In the rows, zero is written as 128.
Which row each row swaps with, under one turn or mirror:
Ruvel: [132 137 159 161 150 137  98 153 134 127 153  96 152 125 133 145]
nuvi: [141 182 150 133 124 149 140 110 118 136 153 125 148 114 168 106]
lig: [147 144 172 103 133 132 144 120 103 153 127 128 123 110 145 142]
boge: [113 148  98  97 132 106 146 169 130 170 125 105 149 115  92 146]
biv: [ 98 130 100  97 108  96 118 140 156 115 132 132 152 109 162 100]
desos: [ 92 115 100 137 110 122  98 121 129 121  94 117 178 108 134 138]
Kenov: [134 150 161 152 138 138  98 152 131 131 165 110 158 120 142 153]
dat: [ 93 127 112  96 103  93 122 122 136 128 123 107 143  99 141  91]
Rarig: [164 171  79 140 111 121 131 159 159 128 120 131 168 141 146 134]
toki: [116 171 108 142 118 138 120 119 140 133 106 130 158 144 194 108]
Nonu: [148 146  87 112 129 146 115 126 110 120 128 127  85 109 157 135]
Dobu: [133 175 138 140 154 130 147 145 136 109 160 134 154 107 157 112]
viv: [131 179 122 136 131 135 131 110  75 162 140  96 121 122 139 132]
vig: [134 143 157 152 152 134  96 151 129 123 163 111 160 123 136 145]
fatek: [105 133 119 134 126 141  99 102 123 151  91  90 177  98 130 138]
gom: [134 160 125 108 151 145 120 143  71 148 114  99 119 106 132 111]
Seka: [124 140 118  97 118 129 144 141 146 174  87 114 178 135 124 101]
zasim: [146 148 101 122 116 137 101 101 140 126 136 128 102 119 184 129]
Gorob: [ 89 110  96 140 114 122 107 122 139 116  95 124 168 127 137 124]
vot: [140 192  71 114 127 137 124 162 165 150 129 105 153 128 121 132]
selav: [104 158  85 117 116 140 122 124 137 150  85 127 152 150 181 130]
gego: [148 132 164 152 144 125 100 148 129 142 150  93 151 115 133 152]
Vipe: [131 190  73 112 125 147 128 154 156 159 135  93 142 127 118 131]
Davet: [105 117 104 143 117 120 106 117 130 133  80 106 178 107 130 129]
nov: [150 150 124 124 142 138 133 153 135 156 155 133 131 151 170 171]
lopi: [141 141  82 102 123 122 148 156 100 117 122 126 108 127 121 156]
robov: [125 161  76  85 128 103 114 130 158 175 120 126 127 118 131 140]
kig: [135 174 149 142 146 131 150 143 126 111 154 134 158 113 159 110]
gesof: [145 152 104 125 122 132  98  94 147 133 141 125 107 121 181 129]
mep: [ 95 122 106  97 104  93 126 132 154 128 132 131 156 115 158 103]
sos: [108 147  96 118 103 123 127 122  91 159  81 105 112 110 124 136]
Sezet: [ 88 117 102 142 114 114  95 126 138 118  96 127 170 114 136 126]
Gelav: [111 150  91  94 137 105 137 155 130 176 119 105 143 107  94 138]
zul: [121 125 102 104  89  94 153 140 157 136 126 132 153 142 139 111]
mam: [123 133  77 115 104 104 139 153 113 176 127  99 147 144 111 120]
Vof: [121 155 123 107 149 153 119 129  75 146 113 100 115 107 142 106]
zogi: [115 190  92 108 135 165 110 139 136 170 133  93 130 114 136 109]
tozor: [150 111 152 146 133 124 114 166 122 142 123  90 145 125 118 153]
ris: [141 118 163 151 140 130 104 159 122 132 134 100 141 129 123 150]
laku: [158 176  82 138 115 124 135 160 168 131 129 127 166 142 143 137]
bada: [ 95 128 112 134 122 136  97 110 128 142  93 105 187 105 125 137]
vav: [143 165 145 143 143 127 160 152 117 122 159 118 164  99 128 107]
Leb: [154 155 112 114 148 146 130 151 107 177 152  82 149 135 108 139]
vunul: [144 131 115 124 121 107 134 142 155 137 162 146 150 145 169 162]
Faz: [173 179 107 120 152 146 126 152  95 139 112 132 119 130 148 117]
vimu: [144 148  83 107 117 147 126 131  96 120 123 121  88 114 146 139]

robov is swapped with Faz
mep is swapped with kig
fatek is swapped with tozor
mam is swapped with viv
lig is swapped with Seka

